The rows below come in pairs that one turn or mirror swaps. Which row does each named row swap with?
The rows were stretched afterwards, more along some directions than others.
Q_733: [-2.51 -1.92  1.51 -0.65 -0.08  0.75 -0.60 -2.32  1.61 -0.08 -1.57 -1.28
 -0.44  4.34  2.09 -0.30  3.35]
Q_486: [-2.02  1.85  1.26 -0.70 -0.90  1.94  3.18  0.18  1.30 -0.98 -5.19  2.14
  2.60  1.96  0.82 -0.62  1.23]
Q_92: [-2.05  1.15  1.36 -0.68  0.27  1.29  1.49  0.93  3.87  1.02 -4.23  2.99
  2.61  1.43 -0.39 -1.40  3.01]
Q_301: [-1.27  0.28  1.15 -0.59 -2.10  1.01 -2.03 -2.90  0.00  1.00  2.02 -1.20
 -1.02 -1.06  2.16  0.53  1.39]
Q_350: [-0.93  0.49  0.42  0.93 -0.17  0.94  1.46  0.09  0.22 -2.53 -1.15 -1.92
  1.12  1.20 -0.32 -1.21  0.69]
Q_735: [-1.27  2.12  1.75 -0.69  2.50  3.08 -2.23 -0.12  1.49  1.29  1.11  2.80
  1.03 -1.30  1.93 -1.92  2.21]
Q_955: [-2.79 -1.49  0.39 -0.71 -0.33  0.14 -2.24  0.18  1.23  2.33 -2.58 -0.90
  1.00  1.94  2.47 -1.33  0.81]
Q_764: [-2.78 -1.03 -0.49 -2.19  0.72  3.51 -1.59 -0.95  2.13 -1.25  1.05 -0.62
 -2.46 -2.20  1.58 -1.68  1.40]
Q_183: [-2.80 -1.20  3.66 -1.60  0.55  0.10 -2.92  1.14  3.02  1.15  0.06  0.85
 -0.39 -0.43  1.22 -0.09  2.99]
Q_102: [-3.21 -0.71  1.66  0.79 -1.53  1.41 -0.67 -0.19  0.62  2.65 -4.14  3.17
 -0.48  1.61  0.41  0.88  1.06]
Q_805: [ 2.02  2.56  1.56  1.37 -0.10  0.72  0.24 -0.42 -1.18  0.36  3.38 -1.11
  3.16  0.64 -0.53  0.18  3.54]
Q_732: [-0.91  2.78  0.14  0.37  0.82  0.29 -1.31  1.12  1.54  1.34  0.08 -1.11
  5.13 -1.88  1.23  0.04  1.18]
Q_140: [-2.14  0.74  1.57  0.86 -0.93  2.08  0.16 -2.45  1.15  2.26 -2.80  3.32
  1.72 -0.23  2.27 -0.87  0.27]
Q_89: [ 0.05 -1.12  0.28 -1.35 -0.05 -0.22 -2.51  1.67 -1.69 -0.83  2.14 -2.48
 -0.48  3.40  0.68  0.58  3.01]
Q_369: [ 0.35  1.64  0.41  1.46 -0.65  0.21 -1.70 -2.00 -1.08 -0.05  1.23 -2.01
  2.97 -0.53  1.35  1.46  1.20]
Q_367: [ 1.90 -0.82  1.38  4.80 -1.15 -3.36  2.06 -1.76 -4.12  2.63 -2.87 -0.51
  4.11  4.47 -0.81  1.45  2.41]
Q_57: [-2.81 -1.82  1.93 -1.64 -1.08 -0.09 -3.25 -2.17  0.77  0.00  0.38 -0.55
 -3.24  1.00  1.77  1.18  0.36]
Q_61: [-1.61 -1.33  2.35 -3.30 -1.99  0.72 -0.12  1.54  2.31  2.14 -0.32  1.81
 -0.54  0.22  1.26 -0.52  2.94]
Q_459: [ 0.01 -3.04  1.46  0.94 -0.26 -1.87 -1.12 -0.20 -0.78  4.16 -1.32  1.56
 -0.10  1.54 -1.38 -0.61  3.68]
Q_272: [-1.48 -0.98 -1.45 -2.55 -0.86  2.36 -1.51  1.37  1.37 -1.51  1.64 -0.58
 -1.91 -0.78  1.16 -0.32  2.39]
Q_305: [ 0.13 -0.28  1.41 -0.22 -0.88  0.12  1.06 -2.00 -0.12  2.16 -0.53  1.47
  2.92  1.26  2.66  0.61  2.03]
Q_478: [-3.11  0.85 -0.43 -1.11 -1.57  1.61 -0.75 -1.34  0.60  0.57 -0.93 -0.43
 -2.35  1.79  0.82 -0.89  2.39]
Q_999: [-0.99 -2.67  2.88 -0.51 -1.55 -2.27 -1.08  0.68 -1.28  1.77 -0.34 -2.00
 -0.40  5.16  1.75  0.89  2.79]
Q_147: [-1.19 -2.21  3.36 -0.51 -0.65 -2.25 -2.06 -0.17  0.64  2.68 -0.64  3.39
 -1.66  0.08 -0.17  1.26  4.15]
Q_198: [-0.27  1.37  2.15  1.49  1.90 -1.17 -1.80 -1.10  0.03  3.57 -1.94  2.59
  3.04  0.36 -1.18 -0.47  2.21]
Q_583: [-1.18 -0.96 -0.17 -1.91 -1.87  0.60  0.75  0.73  1.19 -1.51 -0.04 -3.40
 -0.08  0.35  1.20 -0.25  0.85]
Q_302: [-0.34  0.62  0.42 -1.19 -1.96 -1.54  0.34  1.43  1.15  0.70 -1.62  0.26
  1.48 -0.37 -1.28  1.31  1.41]
Q_168: [ 1.11  0.68  3.51  3.70  1.07 -2.42  1.40 -0.01 -1.62  2.67 -2.73  2.94
  5.32  3.36  0.62  0.66  0.97]
Q_56: [-2.28 -1.18  2.08 -0.32 -1.06 -0.60 -2.07 -0.47 -0.38  2.24 -0.46  0.61
 -3.98  2.53  0.04 -0.01  2.12]
Q_80: [-0.39 -1.74  0.89  0.86 -1.93 -0.27  1.50 -1.65 -3.25  1.96 -1.92 -2.37
  2.33  5.82  1.01  0.31  2.63]
Q_632: [-2.79 -1.12  1.52 -3.08 -1.60 -0.45 -3.00  0.79  2.43  2.64  0.64 -1.05
 -0.95  0.44  1.58  0.82  5.19]
Q_880: [ 0.52  2.73  1.86  2.58 -0.73 -1.51  0.50  1.04 -0.62  1.29 -1.51  0.48
  4.09 -0.16 -0.93  0.38  0.34]
Q_758: [-1.08  0.66  1.34 -1.90 -1.71  1.79 -0.89  0.73 -0.44  2.04  0.66  0.99
  1.42  1.15  2.86 -0.01  4.89]
Q_316: [-0.83  0.40  2.26  0.92  1.79  0.26 -3.32 -1.38  0.21  2.58  2.40  1.34
  0.45 -1.90  0.43  0.13  2.29]
Q_215: [-1.20 -2.22  1.77  0.06 -1.44  0.13  0.95 -3.64 -2.51 -0.54 -1.41 -0.94
 -2.07  5.10  1.23  1.09  3.80]
Q_762: [-1.66  0.19 -0.29  1.49  0.67 -1.27 -1.58  0.93 -1.66  1.45 -1.77 -1.58
 -0.28  3.27 -0.46  0.01  2.48]
Q_167: [-2.50 -0.18  0.17  0.38  0.33 -0.07 -3.26  1.94 -0.42  0.33 -0.90  0.35
 -1.92  3.21  0.81  0.12  1.59]
Q_840: [-2.54  1.60 -0.12 -4.46  0.09  3.46 -2.12  3.35  3.30 -0.49  0.20  2.09
  0.12 -1.26  1.49 -1.53  1.39]
Q_193: [-0.69 -3.72  0.17  1.02 -3.04 -0.87  0.14 -2.04 -2.69  1.74 -1.30 -2.37
 -0.98  3.98  0.26  2.80  3.57]
Q_599: [-1.19 -1.45  1.50  2.05  0.39 -0.79 -1.03 -2.22 -1.00  1.06 -1.31 -0.20
  2.07  0.94  2.37  0.63 -0.19]
Q_662: [-0.56  4.00  1.71  1.70  0.20  1.04 -1.49 -0.10  1.10  1.93 -1.00  3.48
  3.61 -2.74 -0.24  0.19  0.65]
Q_41: [-0.01 -0.07  1.02  2.40 -0.58 -2.34 -0.17 -0.80 -1.60  4.68 -2.40  3.16
  2.11  0.64 -0.94  0.95  2.72]
Q_117: [-0.75  1.29  0.17 -1.43  1.20  1.61 -0.80 -1.28  2.18 -0.09 -0.73 -1.11
  4.57 -1.92  1.66 -0.98  0.47]
Q_260: [-1.00  0.04  1.96  0.24 -0.94  1.54  2.29  0.00 -0.33  2.62 -3.32  2.81
  3.12  1.95 -0.45 -1.33  1.53]
Q_377: [-2.89 -1.21  1.61 -1.91 -1.26 -1.08 -2.49  0.18  1.67  0.60 -1.35 -0.85
  0.20  1.02  3.35  1.20  2.08]
Q_291: [-0.15  0.17  3.44  1.16  0.36  0.33 -0.62  1.42 -1.64  0.81 -0.06  1.00
  2.93  2.36  1.93 -0.28  3.25]
Q_269: [-1.74  5.84  1.10 -0.75  0.43  4.14 -0.28  1.32  3.35 -0.82  0.15  0.39
  5.24 -1.42  2.70 -1.66 -0.51]
Q_75: [ 1.06  2.08  0.03  0.71  1.60  0.44 -0.03  1.22 -0.88 -0.23  0.51 -2.14
  4.94  1.33  1.46 -0.52  2.47]

Q_193 swaps with Q_102
Q_733 swaps with Q_92
Q_168 swaps with Q_305
Q_377 swaps with Q_147
Q_662 swaps with Q_369

